0: [117, 117, 136, 150, 97, 115, 142, 77, 119, 87, 121, 132, 147, 96, 83, 137]
1: [199, 123, 118, 163, 99, 99, 183, 104, 100, 120, 141, 127, 120, 164, 124, 123]
2: [154, 128, 129, 178, 135, 144, 154, 97, 123, 123, 122, 125, 118, 139, 120, 133]
3: [255, 178, 129, 255, 93, 81, 172, 95, 73, 122, 144, 77, 97, 201, 119, 98]
4: [160, 154, 119, 123, 133, 110, 41, 146, 68, 176, 117, 106, 137, 167, 146, 121]
5: [175, 125, 132, 178, 138, 127, 183, 102, 144, 106, 142, 134, 113, 132, 116, 119]
6: [24, 142, 175, 163, 130, 187, 138, 78, 143, 147, 108, 101, 146, 139, 55, 119]
7: [119, 143, 97, 70, 119, 132, 50, 182, 75, 236, 107, 112, 147, 196, 162, 140]
8: [168, 128, 124, 147, 127, 129, 103, 115, 103, 133, 130, 128, 130, 156, 131, 130]
9: [157, 130, 130, 144, 122, 122, 149, 123, 122, 141, 117, 125, 130, 176, 131, 127]
10: [216, 123, 109, 163, 103, 112, 169, 117, 111, 133, 139, 132, 130, 173, 128, 130]
11: [145, 119, 125, 92, 126, 136, 182, 121, 153, 180, 116, 136, 131, 158, 125, 133]
12: [179, 128, 125, 85, 91, 99, 143, 140, 118, 246, 113, 136, 143, 187, 142, 146]
13: [28, 98, 143, 74, 171, 134, 53, 101, 173, 0, 124, 159, 144, 5, 103, 149]
14: [166, 129, 123, 115, 125, 103, 125, 118, 114, 123, 126, 127, 138, 147, 104, 144]
15: [204, 154, 95, 224, 125, 169, 116, 206, 84, 237, 145, 100, 92, 214, 213, 78]
16: [143, 120, 120, 122, 134, 132, 138, 125, 130, 115, 127, 130, 123, 113, 131, 137]
17: [99, 126, 115, 65, 131, 127, 153, 135, 144, 194, 105, 123, 144, 171, 143, 144]
18: [0, 82, 137, 0, 129, 119, 144, 171, 182, 135, 124, 170, 151, 51, 147, 136]
19: [108, 112, 172, 120, 220, 154, 169, 56, 181, 47, 133, 161, 106, 61, 115, 130]
20: [211, 127, 123, 161, 131, 119, 162, 90, 118, 131, 121, 129, 139, 155, 112, 138]
21: [162, 123, 123, 140, 124, 127, 168, 140, 140, 147, 132, 123, 128, 147, 133, 136]
22: [150, 149, 135, 255, 100, 134, 171, 84, 120, 105, 140, 105, 114, 129, 98, 102]
23: [120, 134, 111, 112, 162, 169, 52, 172, 96, 222, 107, 101, 129, 172, 166, 120]
24: [131, 117, 119, 130, 119, 95, 113, 136, 115, 85, 137, 121, 129, 117, 118, 135]
25: [45, 97, 197, 115, 205, 111, 196, 36, 218, 0, 129, 180, 114, 0, 48, 143]
26: [142, 122, 158, 186, 177, 113, 176, 61, 163, 13, 148, 135, 115, 54, 83, 126]
27: [100, 121, 153, 87, 223, 119, 162, 120, 195, 146, 117, 136, 116, 108, 116, 129]
28: [255, 151, 120, 249, 100, 67, 144, 25, 78, 112, 137, 97, 142, 170, 52, 154]
29: [20, 99, 137, 60, 67, 165, 255, 198, 237, 173, 147, 174, 110, 51, 182, 110]
30: [165, 139, 116, 123, 146, 120, 108, 144, 108, 154, 136, 124, 123, 154, 158, 133]
31: [125, 137, 133, 121, 153, 144, 113, 135, 112, 155, 122, 111, 123, 145, 126, 128]
32: [58, 121, 147, 110, 109, 87, 183, 126, 167, 59, 134, 141, 118, 75, 99, 119]
33: [122, 142, 130, 116, 119, 134, 131, 145, 124, 148, 132, 116, 132, 169, 137, 127]
34: [156, 125, 116, 132, 102, 132, 171, 138, 135, 139, 140, 138, 133, 134, 148, 135]
35: [108, 116, 134, 110, 157, 98, 161, 128, 156, 95, 136, 148, 130, 82, 124, 124]
36: [143, 143, 95, 107, 82, 129, 12, 186, 50, 206, 110, 75, 142, 204, 169, 122]
37: [226, 147, 136, 255, 77, 102, 189, 95, 101, 79, 165, 104, 102, 134, 119, 94]
38: [151, 134, 99, 84, 83, 129, 63, 166, 66, 197, 118, 104, 144, 157, 153, 142]
39: [176, 119, 132, 120, 153, 99, 129, 118, 120, 109, 128, 137, 122, 134, 113, 136]
40: [0, 66, 128, 0, 76, 187, 160, 215, 219, 118, 130, 198, 124, 0, 179, 137]
41: [71, 114, 127, 42, 138, 103, 99, 131, 141, 129, 122, 150, 149, 104, 116, 138]
42: [173, 144, 122, 216, 80, 124, 196, 122, 116, 102, 139, 115, 108, 142, 115, 117]
43: [54, 123, 130, 0, 182, 181, 86, 178, 155, 230, 99, 137, 153, 165, 171, 135]
44: [148, 124, 116, 121, 141, 90, 105, 124, 127, 116, 135, 131, 125, 122, 120, 138]
45: [98, 125, 128, 79, 146, 178, 141, 167, 189, 193, 124, 136, 129, 128, 151, 134]
46: [159, 130, 128, 139, 178, 137, 161, 127, 142, 152, 135, 140, 116, 146, 137, 128]
47: [144, 118, 111, 120, 107, 118, 125, 139, 120, 149, 131, 138, 135, 125, 141, 125]
48: [165, 134, 134, 155, 114, 107, 144, 99, 129, 76, 136, 136, 134, 89, 118, 143]
49: [144, 129, 124, 111, 117, 129, 126, 139, 107, 172, 116, 122, 141, 162, 143, 132]
50: [152, 135, 110, 139, 119, 138, 44, 127, 100, 125, 124, 125, 139, 140, 136, 124]
51: [210, 131, 123, 208, 87, 99, 155, 113, 86, 119, 143, 115, 123, 158, 128, 114]
52: [145, 124, 117, 113, 120, 99, 102, 132, 127, 138, 126, 134, 133, 127, 126, 140]
53: [194, 132, 102, 139, 92, 118, 81, 136, 85, 135, 134, 123, 133, 153, 148, 134]
54: [39, 118, 173, 71, 219, 175, 108, 73, 186, 44, 126, 156, 123, 30, 97, 137]
55: [125, 117, 124, 95, 112, 162, 137, 149, 142, 184, 126, 136, 128, 127, 156, 127]
56: [140, 130, 132, 153, 95, 82, 162, 83, 110, 17, 147, 138, 126, 111, 102, 131]
57: [151, 132, 121, 161, 141, 122, 136, 130, 116, 142, 135, 114, 116, 165, 133, 129]
58: [168, 135, 131, 190, 122, 135, 141, 133, 113, 126, 135, 111, 113, 136, 133, 122]
59: [86, 132, 112, 8, 104, 139, 90, 168, 109, 173, 112, 115, 162, 164, 142, 134]
60: [216, 147, 126, 255, 43, 84, 217, 116, 79, 104, 157, 106, 109, 139, 99, 114]
61: [79, 123, 109, 80, 123, 171, 110, 170, 137, 178, 124, 138, 136, 122, 168, 129]
62: [14, 90, 134, 0, 152, 152, 161, 162, 227, 237, 98, 171, 150, 136, 150, 150]
63: [149, 126, 122, 88, 127, 116, 133, 136, 129, 147, 126, 127, 140, 144, 131, 133]
64: [179, 133, 130, 184, 110, 125, 176, 132, 118, 138, 135, 119, 122, 162, 133, 123]
65: [112, 129, 115, 73, 126, 152, 152, 161, 130, 206, 124, 137, 127, 167, 149, 142]
66: [99, 147, 128, 137, 135, 144, 113, 127, 105, 185, 109, 108, 129, 176, 141, 130]
67: [207, 138, 116, 174, 87, 110, 116, 120, 81, 87, 148, 119, 133, 120, 129, 135]
68: [157, 145, 113, 127, 137, 120, 20, 141, 73, 156, 114, 109, 144, 159, 138, 128]
69: [179, 129, 114, 193, 92, 136, 163, 134, 106, 138, 138, 114, 124, 146, 145, 128]
70: [0, 98, 159, 35, 174, 181, 147, 146, 227, 88, 117, 158, 137, 35, 127, 138]
71: [187, 162, 110, 180, 80, 147, 45, 101, 49, 194, 125, 95, 142, 214, 145, 129]
72: [153, 108, 139, 161, 70, 47, 188, 99, 116, 42, 148, 149, 129, 81, 111, 121]
73: [203, 148, 115, 219, 137, 137, 87, 137, 92, 160, 129, 101, 114, 174, 156, 117]
74: [74, 143, 100, 26, 119, 128, 37, 221, 64, 255, 99, 89, 160, 230, 169, 124]
75: [106, 125, 173, 150, 175, 153, 202, 38, 159, 101, 115, 140, 116, 124, 59, 128]
76: [199, 152, 128, 255, 65, 132, 175, 62, 86, 16, 164, 105, 118, 83, 80, 109]
77: [153, 136, 115, 153, 95, 119, 150, 161, 109, 190, 131, 99, 110, 173, 141, 107]
78: [152, 132, 127, 161, 115, 129, 121, 107, 127, 93, 133, 126, 138, 127, 98, 132]
79: [128, 151, 142, 198, 130, 147, 165, 118, 107, 160, 118, 104, 111, 200, 139, 95]
80: [58, 130, 131, 81, 124, 119, 58, 146, 113, 129, 108, 104, 152, 149, 122, 126]
81: [64, 129, 116, 94, 133, 151, 120, 172, 145, 145, 131, 128, 125, 89, 160, 129]
82: [0, 110, 144, 25, 123, 170, 131, 170, 172, 169, 112, 146, 141, 110, 130, 134]
83: [163, 167, 123, 138, 160, 74, 35, 100, 55, 149, 115, 87, 135, 213, 130, 136]
84: [221, 149, 106, 201, 43, 69, 102, 107, 0, 124, 153, 95, 129, 225, 138, 121]
85: [33, 120, 144, 51, 122, 117, 132, 145, 167, 118, 109, 138, 151, 93, 101, 140]
86: [22, 107, 118, 1, 95, 170, 109, 201, 150, 148, 117, 146, 153, 77, 163, 136]
87: [195, 138, 99, 140, 128, 97, 65, 131, 75, 145, 134, 119, 131, 166, 138, 132]
88: [105, 101, 139, 116, 109, 145, 237, 151, 199, 163, 124, 149, 117, 114, 146, 116]
89: [82, 118, 103, 19, 123, 165, 125, 191, 148, 205, 122, 146, 143, 139, 173, 137]
90: [152, 132, 153, 182, 146, 116, 140, 80, 134, 35, 147, 142, 123, 79, 84, 123]
91: [207, 127, 102, 116, 108, 110, 101, 162, 104, 204, 128, 129, 128, 179, 172, 134]
92: [74, 121, 153, 176, 96, 162, 174, 100, 179, 24, 127, 149, 123, 53, 100, 134]
93: [172, 152, 131, 151, 149, 112, 155, 119, 124, 160, 124, 117, 121, 187, 121, 113]
94: [134, 132, 128, 158, 121, 148, 142, 102, 124, 123, 127, 115, 135, 132, 95, 138]
95: [153, 140, 124, 123, 149, 119, 149, 131, 117, 158, 128, 126, 119, 175, 141, 132]
96: [175, 122, 136, 142, 117, 92, 185, 107, 120, 95, 137, 126, 117, 146, 121, 137]
97: [130, 121, 119, 115, 133, 108, 153, 133, 140, 121, 142, 140, 129, 94, 134, 134]
98: [115, 105, 175, 208, 169, 69, 172, 0, 179, 0, 156, 156, 117, 4, 51, 141]
99: [50, 111, 136, 58, 167, 187, 172, 168, 207, 175, 121, 151, 129, 80, 152, 131]
100: [110, 108, 127, 51, 123, 89, 85, 109, 130, 116, 113, 139, 149, 110, 109, 148]
101: [225, 167, 88, 255, 131, 157, 61, 193, 49, 233, 137, 76, 103, 214, 180, 87]
102: [128, 133, 122, 120, 156, 145, 129, 154, 137, 184, 113, 119, 132, 146, 149, 121]
103: [12, 113, 163, 53, 189, 186, 124, 159, 193, 134, 118, 144, 129, 74, 118, 133]
104: [161, 128, 127, 144, 105, 136, 108, 128, 105, 135, 131, 121, 128, 156, 108, 133]

[121, 143, 119, 169, 128, 163, 75, 132, 102, 120, 127, 105, 121, 132, 153, 116] 50 8 31
[224, 171, 141, 253, 157, 129, 190, 105, 103, 145, 133, 94, 90, 222, 131, 95] 3 79 64
[82, 129, 117, 36, 129, 126, 89, 159, 117, 187, 117, 132, 156, 162, 139, 137] 59 17 89
[210, 116, 132, 120, 143, 107, 218, 124, 139, 159, 130, 140, 112, 165, 150, 135] 21 10 46
[167, 132, 163, 255, 87, 131, 213, 14, 141, 7, 147, 122, 126, 83, 23, 129] 76 26 90
[178, 125, 112, 136, 129, 112, 105, 127, 106, 110, 123, 119, 125, 138, 134, 133] 8 14 44
[59, 135, 149, 62, 202, 172, 131, 138, 187, 248, 87, 121, 128, 202, 132, 123] 43 45 17
[21, 141, 147, 86, 126, 172, 81, 110, 124, 148, 95, 112, 160, 163, 81, 135] 80 6 85
[50, 109, 138, 89, 146, 85, 81, 130, 149, 38, 117, 148, 132, 47, 102, 138] 13 32 41
[98, 124, 133, 125, 124, 123, 121, 107, 132, 112, 109, 120, 136, 134, 84, 133] 94 78 0
[209, 135, 100, 157, 95, 136, 73, 156, 84, 220, 123, 112, 124, 183, 160, 120] 91 71 53
[36, 101, 120, 91, 90, 78, 90, 167, 128, 0, 143, 139, 129, 0, 124, 125] 13 32 85
[113, 112, 137, 127, 145, 181, 234, 139, 190, 147, 124, 158, 117, 81, 146, 117] 88 99 97
[109, 124, 149, 127, 139, 90, 90, 94, 145, 82, 121, 142, 136, 76, 70, 144] 0 24 44
[156, 126, 157, 215, 166, 155, 255, 91, 168, 76, 153, 148, 97, 116, 122, 106] 5 75 42
[210, 154, 103, 141, 126, 133, 84, 160, 71, 232, 126, 101, 121, 227, 178, 118] 91 71 4
[97, 147, 101, 47, 132, 109, 35, 178, 86, 203, 116, 101, 148, 183, 149, 124] 7 59 38
[55, 99, 175, 113, 179, 111, 151, 94, 208, 0, 145, 174, 113, 17, 92, 130] 25 54 19
[17, 82, 128, 17, 118, 118, 156, 161, 198, 136, 133, 158, 147, 46, 134, 130] 18 85 82
[97, 106, 147, 72, 174, 150, 138, 126, 158, 99, 123, 150, 125, 68, 115, 136] 35 97 27
[142, 128, 113, 127, 107, 143, 127, 141, 132, 168, 127, 140, 125, 137, 147, 129] 47 55 49
[0, 83, 152, 0, 186, 207, 128, 176, 238, 98, 118, 193, 122, 0, 166, 141] 70 40 103
[0, 93, 202, 34, 223, 147, 178, 82, 255, 0, 122, 192, 111, 0, 45, 143] 25 54 70
[20, 125, 122, 32, 170, 186, 125, 173, 167, 205, 101, 136, 139, 160, 172, 130] 43 89 82
[178, 139, 127, 176, 119, 128, 181, 127, 118, 139, 126, 118, 119, 171, 128, 127] 64 9 69
[108, 113, 108, 89, 123, 134, 137, 154, 126, 172, 125, 125, 137, 126, 149, 144] 55 63 65
[86, 89, 129, 117, 104, 183, 181, 156, 188, 59, 146, 164, 109, 12, 156, 124] 92 32 35
[84, 124, 155, 95, 201, 124, 82, 91, 167, 68, 121, 153, 135, 39, 96, 145] 54 13 19
[81, 158, 129, 143, 127, 139, 76, 135, 92, 181, 115, 104, 146, 180, 124, 124] 66 31 33
[116, 128, 112, 110, 125, 155, 74, 179, 126, 158, 129, 135, 118, 107, 168, 120] 61 81 55
[79, 116, 138, 61, 140, 133, 128, 130, 145, 117, 124, 146, 136, 99, 108, 129] 41 85 100
[88, 135, 133, 89, 176, 134, 105, 163, 131, 172, 117, 128, 122, 163, 161, 129] 102 31 61
[88, 138, 122, 29, 206, 142, 65, 147, 130, 186, 107, 128, 144, 198, 151, 139] 43 59 23
[181, 132, 119, 141, 132, 112, 177, 120, 129, 172, 124, 121, 119, 183, 125, 125] 93 9 95
[0, 100, 166, 22, 195, 198, 138, 137, 219, 62, 128, 167, 135, 13, 116, 136] 70 103 54
[169, 136, 102, 111, 111, 123, 110, 142, 112, 153, 134, 122, 136, 149, 158, 126] 30 47 49
[98, 110, 116, 78, 105, 155, 126, 166, 154, 136, 131, 141, 148, 89, 146, 149] 81 61 55
[145, 115, 114, 77, 104, 137, 135, 143, 126, 219, 112, 139, 134, 161, 147, 133] 65 55 49
[171, 145, 129, 211, 112, 140, 142, 124, 121, 102, 148, 109, 108, 120, 123, 118] 58 42 69
[0, 84, 129, 0, 151, 215, 141, 230, 244, 255, 69, 179, 172, 158, 199, 171] 62 43 89
[1, 99, 153, 21, 204, 143, 83, 126, 210, 80, 111, 175, 134, 21, 109, 141] 70 54 103
[70, 117, 116, 25, 129, 176, 128, 175, 156, 202, 114, 148, 141, 144, 156, 144] 89 61 45
[214, 162, 141, 255, 85, 115, 92, 53, 53, 17, 139, 82, 123, 118, 60, 114] 76 28 37
[167, 142, 132, 135, 143, 122, 108, 108, 115, 131, 119, 129, 127, 149, 134, 123] 8 14 30
[162, 119, 101, 90, 94, 130, 42, 175, 95, 177, 125, 127, 149, 140, 166, 135] 38 4 68
[200, 123, 123, 211, 89, 135, 177, 120, 121, 91, 149, 116, 111, 123, 137, 126] 42 69 51
[147, 138, 103, 139, 112, 119, 62, 174, 80, 182, 115, 98, 140, 190, 143, 118] 4 68 38
[70, 104, 145, 126, 128, 141, 251, 117, 195, 56, 144, 163, 93, 58, 147, 118] 32 92 35
[179, 142, 138, 255, 110, 156, 188, 83, 127, 72, 145, 105, 118, 119, 93, 112] 22 42 37
[161, 141, 119, 157, 115, 147, 140, 140, 117, 125, 139, 120, 130, 131, 137, 117] 58 57 34
[126, 127, 132, 80, 105, 93, 157, 136, 116, 255, 114, 129, 140, 220, 138, 137] 12 17 65
[237, 138, 87, 111, 135, 112, 119, 167, 93, 207, 143, 125, 112, 183, 201, 117] 91 30 87
[47, 105, 134, 100, 140, 181, 147, 179, 194, 158, 127, 152, 124, 57, 164, 118] 99 81 45
[143, 137, 102, 48, 108, 138, 53, 155, 78, 171, 112, 116, 163, 181, 142, 160] 38 7 59
[57, 119, 135, 105, 132, 112, 172, 149, 157, 86, 138, 148, 118, 63, 109, 127] 32 35 85
[156, 123, 118, 135, 127, 114, 148, 131, 131, 135, 133, 135, 122, 141, 128, 122] 21 9 16
[17, 132, 125, 46, 168, 215, 55, 199, 138, 223, 111, 124, 126, 153, 190, 114] 43 61 89
[157, 134, 126, 196, 115, 171, 117, 90, 129, 65, 130, 119, 135, 94, 104, 133] 78 48 90
[47, 136, 116, 0, 133, 155, 46, 177, 97, 255, 85, 104, 172, 200, 143, 144] 74 43 7
[34, 152, 106, 27, 127, 147, 31, 228, 83, 255, 81, 67, 154, 255, 173, 113] 74 7 36
[177, 135, 124, 150, 104, 121, 145, 144, 100, 207, 117, 105, 132, 197, 159, 125] 77 91 49
[160, 128, 121, 131, 131, 119, 140, 116, 127, 119, 132, 126, 120, 110, 123, 134] 16 39 97
[79, 122, 129, 40, 161, 129, 152, 135, 165, 168, 113, 133, 137, 149, 121, 139] 17 45 41
[179, 125, 152, 159, 188, 122, 178, 82, 154, 93, 137, 149, 100, 100, 113, 134] 5 2 48
[211, 163, 123, 164, 140, 122, 40, 111, 50, 243, 122, 84, 131, 255, 142, 124] 71 83 4
[86, 113, 123, 99, 169, 104, 65, 139, 146, 43, 131, 134, 129, 32, 118, 131] 13 35 24
[68, 116, 145, 79, 97, 133, 138, 127, 150, 107, 120, 144, 145, 99, 92, 145] 85 41 100
[0, 107, 137, 0, 165, 172, 176, 187, 225, 231, 101, 158, 130, 123, 153, 134] 62 99 82
[72, 115, 104, 0, 99, 107, 89, 162, 107, 194, 113, 135, 152, 152, 152, 154] 59 89 17
[0, 93, 157, 49, 153, 147, 151, 125, 225, 98, 122, 162, 134, 45, 113, 129] 70 103 18
[92, 125, 131, 112, 146, 114, 121, 134, 140, 82, 137, 141, 136, 71, 103, 134] 35 97 24
[149, 171, 132, 160, 154, 130, 105, 131, 79, 222, 124, 97, 126, 255, 143, 113] 66 79 93
[0, 93, 158, 0, 178, 98, 88, 132, 203, 30, 121, 176, 143, 0, 102, 146] 13 70 54
[221, 128, 108, 134, 128, 140, 99, 161, 92, 228, 125, 114, 124, 204, 173, 133] 91 30 12
[137, 117, 138, 123, 143, 112, 181, 98, 154, 60, 139, 147, 102, 85, 122, 139] 35 48 97
[80, 148, 142, 146, 170, 191, 123, 108, 158, 157, 106, 118, 127, 145, 111, 124] 31 66 102
[220, 161, 122, 193, 144, 108, 98, 106, 82, 140, 138, 100, 121, 201, 131, 122] 73 87 8
[0, 81, 164, 60, 121, 125, 232, 142, 241, 30, 141, 183, 107, 0, 120, 135] 70 32 25
[134, 115, 112, 88, 122, 142, 136, 149, 164, 175, 133, 150, 139, 120, 152, 142] 55 63 47
[92, 121, 146, 116, 74, 105, 236, 93, 168, 141, 126, 144, 130, 147, 83, 124] 88 11 34
[61, 101, 106, 15, 119, 122, 99, 169, 135, 140, 123, 145, 153, 90, 131, 138] 41 86 85
[162, 161, 121, 204, 76, 122, 97, 143, 60, 180, 130, 72, 122, 216, 125, 109] 71 73 77
[180, 140, 112, 255, 46, 72, 82, 95, 64, 0, 161, 81, 139, 62, 71, 116] 76 67 56
[104, 116, 167, 113, 183, 127, 162, 81, 185, 19, 128, 147, 109, 52, 80, 131] 19 26 90
[109, 96, 108, 48, 89, 149, 95, 184, 135, 165, 129, 143, 140, 97, 170, 150] 61 89 55
[78, 112, 117, 52, 135, 124, 131, 162, 162, 150, 123, 147, 141, 95, 129, 131] 41 81 85
[84, 100, 104, 5, 90, 157, 92, 195, 140, 205, 107, 155, 157, 115, 187, 141] 89 86 59
[197, 153, 112, 172, 161, 111, 95, 119, 90, 183, 129, 101, 118, 224, 154, 120] 73 93 87
[225, 182, 138, 255, 95, 99, 140, 80, 55, 111, 146, 75, 102, 213, 100, 93] 3 51 37
[99, 125, 111, 58, 93, 143, 65, 161, 102, 160, 125, 113, 159, 139, 155, 130] 59 80 38
[131, 122, 102, 50, 145, 97, 53, 179, 94, 236, 122, 128, 138, 170, 169, 136] 7 38 23
[2, 96, 149, 28, 161, 122, 168, 123, 213, 87, 112, 167, 141, 51, 102, 143] 70 18 85
[43, 95, 146, 94, 177, 173, 201, 137, 207, 27, 159, 204, 92, 0, 160, 131] 70 19 54
[23, 93, 133, 69, 143, 166, 105, 162, 172, 20, 129, 164, 127, 3, 148, 141] 13 70 54
[75, 117, 132, 0, 187, 126, 56, 136, 155, 140, 112, 151, 156, 112, 141, 161] 41 100 85
[18, 93, 149, 27, 169, 118, 130, 139, 204, 82, 136, 172, 133, 30, 134, 129] 70 18 103
[0, 85, 136, 53, 92, 171, 165, 185, 217, 54, 139, 170, 128, 0, 168, 124] 40 70 18
[153, 125, 118, 116, 142, 141, 77, 156, 112, 161, 129, 137, 133, 129, 165, 128] 30 47 31
[124, 132, 95, 96, 123, 152, 60, 183, 106, 171, 128, 126, 121, 127, 185, 124] 61 23 38
[0, 76, 123, 0, 102, 159, 142, 184, 208, 115, 126, 198, 126, 0, 179, 143] 40 18 70
[13, 96, 161, 99, 160, 140, 161, 99, 188, 35, 140, 161, 125, 0, 93, 138] 54 13 25
[187, 163, 115, 159, 151, 95, 79, 128, 74, 203, 121, 86, 130, 241, 135, 122] 83 4 71
[198, 144, 116, 230, 80, 121, 109, 124, 63, 73, 158, 96, 129, 110, 133, 117] 67 51 58
[64, 112, 167, 114, 169, 122, 197, 67, 188, 20, 142, 154, 110, 50, 91, 125] 19 25 32
[192, 109, 191, 255, 129, 49, 226, 0, 131, 0, 175, 164, 102, 0, 0, 134] 98 26 76
[157, 126, 144, 210, 188, 120, 142, 81, 158, 3, 142, 133, 96, 60, 105, 115] 26 90 48
[116, 113, 136, 93, 160, 184, 156, 157, 178, 166, 123, 138, 116, 130, 160, 127] 45 55 102
[18, 137, 149, 93, 76, 147, 104, 76, 134, 122, 94, 112, 175, 149, 34, 151] 6 85 80
[114, 119, 118, 106, 122, 112, 147, 140, 143, 122, 137, 147, 123, 104, 124, 120] 97 16 35
[109, 114, 121, 124, 97, 129, 191, 148, 154, 123, 132, 135, 117, 91, 132, 115] 97 34 35
[126, 120, 163, 119, 146, 119, 165, 83, 140, 77, 123, 135, 123, 126, 82, 146] 0 94 78
[146, 128, 123, 91, 146, 140, 182, 167, 146, 254, 112, 131, 127, 207, 171, 116] 65 12 17
[204, 144, 112, 255, 78, 114, 124, 110, 74, 24, 169, 98, 124, 99, 129, 102] 76 37 67
[211, 149, 114, 176, 90, 87, 67, 123, 50, 137, 133, 93, 130, 188, 130, 133] 87 53 84
[134, 116, 129, 119, 86, 91, 125, 69, 101, 85, 125, 131, 144, 137, 68, 144] 0 78 14
[85, 130, 123, 89, 115, 147, 86, 124, 115, 183, 112, 117, 143, 179, 128, 137] 66 49 33
[135, 109, 120, 92, 131, 153, 166, 174, 152, 191, 134, 134, 113, 142, 163, 124] 55 65 102
[27, 98, 152, 95, 107, 143, 164, 161, 175, 78, 136, 146, 121, 47, 130, 123] 32 85 70
[169, 128, 111, 128, 134, 112, 110, 119, 109, 142, 123, 121, 125, 145, 132, 138] 8 30 14
[165, 153, 109, 148, 121, 129, 42, 148, 58, 213, 111, 86, 137, 208, 154, 123] 4 71 36
[0, 82, 178, 0, 196, 166, 155, 138, 254, 57, 117, 199, 127, 2, 116, 144] 70 54 103
[202, 169, 114, 227, 169, 144, 63, 131, 73, 188, 129, 77, 115, 219, 137, 107] 73 101 71
[118, 116, 128, 141, 133, 133, 125, 135, 161, 40, 148, 146, 114, 26, 137, 117] 35 92 48
[163, 128, 122, 146, 140, 118, 151, 124, 125, 116, 130, 140, 128, 118, 123, 132] 16 39 21
[118, 121, 126, 118, 113, 165, 141, 169, 144, 164, 137, 131, 119, 136, 171, 119] 55 102 61
[255, 148, 121, 255, 58, 47, 234, 72, 86, 90, 155, 111, 109, 170, 88, 121] 60 37 3
[119, 127, 155, 175, 129, 116, 146, 77, 140, 37, 135, 127, 123, 87, 87, 142] 90 0 56
[0, 91, 139, 4, 161, 172, 148, 187, 235, 119, 106, 184, 138, 15, 129, 140] 70 18 40
[129, 117, 153, 165, 148, 126, 217, 95, 174, 41, 139, 147, 109, 83, 101, 115] 26 90 92
[157, 138, 122, 95, 123, 108, 94, 130, 100, 162, 117, 123, 135, 175, 128, 136] 49 30 63
[78, 142, 119, 66, 163, 148, 42, 168, 97, 180, 104, 110, 140, 166, 160, 118] 23 80 7
[157, 115, 147, 130, 172, 115, 151, 80, 163, 54, 138, 135, 124, 87, 103, 128] 90 48 26
[157, 139, 117, 124, 158, 143, 105, 154, 114, 209, 110, 116, 118, 180, 166, 129] 102 30 49
[202, 129, 125, 162, 123, 134, 184, 103, 123, 145, 128, 133, 136, 152, 121, 130] 20 10 64
[100, 105, 163, 119, 186, 165, 241, 106, 201, 65, 144, 159, 103, 51, 128, 124] 19 35 92
[190, 148, 122, 182, 106, 94, 136, 117, 79, 112, 137, 106, 122, 161, 123, 128] 51 67 1
[159, 123, 110, 174, 49, 148, 145, 185, 121, 132, 151, 123, 114, 109, 175, 118] 69 34 58
[112, 129, 177, 235, 125, 156, 193, 33, 169, 13, 137, 129, 111, 79, 70, 128] 26 92 90
[163, 151, 131, 186, 131, 127, 166, 135, 116, 137, 134, 108, 109, 170, 130, 116] 64 58 57
[0, 75, 182, 0, 210, 159, 103, 144, 255, 80, 85, 199, 150, 17, 91, 156] 70 103 54
[251, 160, 104, 255, 93, 80, 35, 115, 33, 124, 143, 78, 134, 184, 115, 109] 84 73 71
[0, 92, 146, 0, 144, 126, 178, 164, 216, 104, 114, 171, 136, 40, 126, 139] 18 70 85
[48, 101, 143, 67, 140, 131, 165, 122, 171, 58, 145, 165, 114, 34, 137, 122] 32 35 70
[143, 152, 99, 103, 138, 113, 124, 200, 86, 255, 128, 97, 106, 255, 182, 92] 7 91 77
[86, 108, 121, 19, 124, 110, 89, 155, 136, 147, 123, 163, 144, 105, 150, 156] 41 100 59
[110, 118, 131, 117, 140, 121, 157, 131, 158, 94, 138, 136, 123, 93, 119, 133] 35 97 16
[132, 134, 103, 44, 135, 124, 1, 175, 52, 229, 112, 102, 148, 199, 171, 134] 7 36 74
[70, 105, 124, 99, 116, 169, 170, 161, 175, 110, 137, 156, 130, 48, 151, 133] 81 99 35
[198, 151, 111, 124, 139, 135, 101, 173, 108, 238, 132, 123, 128, 208, 178, 129] 91 12 30
[236, 133, 137, 255, 67, 118, 135, 61, 86, 25, 161, 108, 117, 86, 70, 132] 76 37 67
[199, 166, 122, 236, 127, 151, 92, 134, 74, 165, 145, 95, 113, 189, 144, 108] 73 71 58
[167, 121, 147, 166, 144, 95, 156, 68, 130, 41, 139, 146, 115, 89, 85, 142] 90 48 56
[122, 118, 147, 99, 165, 109, 149, 110, 160, 63, 137, 150, 123, 86, 121, 126] 35 97 16
[121, 112, 179, 228, 142, 79, 156, 15, 161, 0, 161, 154, 109, 0, 46, 122] 98 26 90
[17, 97, 150, 64, 132, 109, 198, 159, 191, 62, 139, 154, 117, 40, 109, 116] 32 70 85
[116, 111, 128, 113, 159, 112, 154, 116, 152, 76, 130, 135, 108, 73, 125, 127] 35 97 16
[42, 125, 149, 44, 123, 138, 171, 133, 153, 160, 109, 125, 149, 169, 107, 135] 17 85 82
[81, 130, 149, 124, 95, 106, 122, 85, 144, 111, 111, 123, 157, 113, 54, 140] 0 94 78
[105, 140, 126, 168, 125, 119, 46, 92, 95, 107, 113, 103, 142, 133, 102, 122] 50 78 8
[67, 106, 130, 21, 139, 113, 118, 155, 147, 131, 117, 148, 151, 108, 148, 144] 41 85 100
[111, 99, 114, 119, 84, 158, 129, 168, 159, 114, 146, 152, 129, 50, 177, 127] 81 97 16
[192, 156, 113, 205, 73, 91, 80, 116, 38, 92, 142, 94, 127, 154, 131, 110] 67 51 84
[170, 144, 135, 255, 66, 147, 126, 81, 89, 49, 141, 106, 129, 107, 84, 117] 76 22 37
[209, 147, 115, 211, 32, 100, 166, 125, 76, 129, 141, 97, 122, 158, 133, 118] 51 60 69
[157, 135, 116, 135, 118, 148, 94, 134, 104, 124, 124, 121, 138, 154, 144, 128] 8 104 50
